K425: [103  85 118 139 179 116  81 141 143 133  91 131 133  59 104 140 183 121
 115 156 154 166 101 130 116 135  94 139 128 161 122 132 109 170 119  68
 165 105  71  86 121 136 140 102 133 142  98 129 138  48  98]
K628: [124 122  81 140 176 110  86 137 111 132  92 121 103  63 123 139 160 113
 120 150 139 121  91 117  74 122  82 159 127 150 120 122 144 141 142 151
 198 106 104 118 187 164 144  64 177 124  91 144 124 104 139]
K525: [158 131 113 139 179 116  81 141 143 133  91 131 137  59 104 140 183 121
 115 156 154 166 101 130 116 135  94 137 131 161 122 132 109 170 119  68
 165 105  71  86 121 144 140 102 151 137  89 131 127  43 137]
K95: [104 140 181 121 115 156 154 166 143 133  91 131 133  59 104 140 183 121
 115 156 154 166 101 130 116 135  94 139 128 161 120 113 131 141 142 116
 198 106 104 118 154 164 119  64 177 124  91 144 124  78 139]
howmany K525: [137]
4
q: [161 120 113]
K95
howmany K628: [143]
0
q: [103  85 118 139 179 116  81 141 143 133  91 131 133  59 104 140 183 121
 115 156 154 166 101 130 116 135  94 139 128 161 122 132 109 170 119  68
 165 105  71  86 121 136 140 102 133 142  98 129 138  48  98]
K425
q: [121 144 140 102 151 137]
K525

K924: [144 109  92  75]
K621: [120 117 144 126]
K969: [162 133  96 173]
K744: [114 112  56 218]
K83: [137 127 131  97]
K60: [114 112  56 131]
K413: [137 127 115 149]
K559: [125 127 140 122]
K155: [112 114  56 134]
K834: [153 118 161 124]
K359: [156 148 116 150]
q: [114 112  56 131]
K60
howmany K83: [127]
1

K950: [ 97 140 143 135 130 125 156 137 144 110 137 146 171  74 134 132 137  84
 108 115 120 137 126 126 113 133  88 162 136 190 107 167 167 150 137 136
 157  86 133 114  58 131 129]
K100: [ 95 135 144 134 130 123 143 139 139 127 135 139 159  78 140 136 139 126
 113 119 120 135 127 128 117 135  96 158 133 171 106 169 163 148 135 138
 158  98 128 120  75 132 126]
K403: [ 97 140 143 135 130 125 156 137 144 110 137 146 171  74 134 132 137  84
 108 115 120 137 126 126 113 135  88 162 136 190 107 167 167 150 137 136
 157  86 126 114  58 131 129]
K990: [ 79 140 159 137 132 122 159 146 143  95 145 153 189  49 144 139 145  61
 103 115 109 140 122 127 112 137  70 179 140 210  92 191 180 164 130 144
 165  80 135 108  43 125 131]
q: [137 132 122 159]
K990
q: [153 189  49 144 139 145  61 103 115 109]
K990
q: [137 126 126 113 133  88]
K950
howmany K100: [127]
2

K860: [ 92  99 128 141 125 156 109 147 156]
K653: [175 175  93 191 185  71  93 117 117]
K885: [179 159 116  94 135 101 162 117 118]
K947: [194  72 171 147  41  50 101 171 165]
K797: [180 109 129 165 175 109 100 142 141]
K652: [150 165 123 194 222 114  90 116 119]
K57: [ 60 123 121 103 122 181 149 109 122]
K333: [ 97 153 120 106 130 154 150 106 111]
K528: [115 184 138 148 108 121 109 143 152]
K698: [106 128 124 151 134 130 108 140 142]
K897: [105  99 126 147 150 155 108 139 151]
howmany K698: [128]
1
howmany K653: [185]
1
howmany K653: [117]
2

K613: [128  72 224 117 130 171  80 173 118 128 134 125]
K837: [128  72 138 129 128 126 128 128 118 128 117 117]
K383: [128 127 138 172 126 214  88 107 127  74 129 138]
howmany K383: [127]
2
q: [128 127]
K383
q: [ 72 224 117 130 171  80 173 118 128 134 125]
K613
howmany K837: [128]
5
howmany K613: [124]
0
howmany K837: [127]
0

K597: [ 49  20 132 132]
K806: [132 133 132 132]
K988: [ 20 101 164 132]
q: [132 133 132]
K806
howmany K597: [132]
2
howmany K597: [131]
0
howmany K806: [133]
1
howmany K806: [132]
3
q: [132 133 132 132]
K806

K384: [118 123 124 154 138 133 136 143 128 122 128 138 126 131 205 145  89 136
 123 175 165 175]
K582: [153 137 114 166 107 126 128 140 120 153 136 119  92 142 153  84 153 128
 143 135 117 169]
K832: [118 123 124 122 138 133 136 143 128 122 128 138 126 131 140 133 121 134
 129 138 139 135]
K311: [124 134 114 144 155 145 126 166 173 114 149 165 113 116 166 124 129  95
 121 136 106 161]
howmany K582: [153]
4
q: [128 143 135 117]
K582

K616: [118 170 154 180  95  77  66 127]
K300: [124  70 128 121 106 138 137 128]
K208: [126 146 165 161 125 141 204 126]
K833: [150 146 165 161 155 136 164 155]
K452: [112 106 110 131  90  98  93 113]
K391: [ 85 156 152 138  59 117 105 135]
K584: [126 146 165 161 125 209 146  98]
K714: [151 112 100 130 130 151 130 151]
K796: [ 85 156 152 138  59  60  74 127]
howmany K833: [155]
2
howmany K714: [151]
3

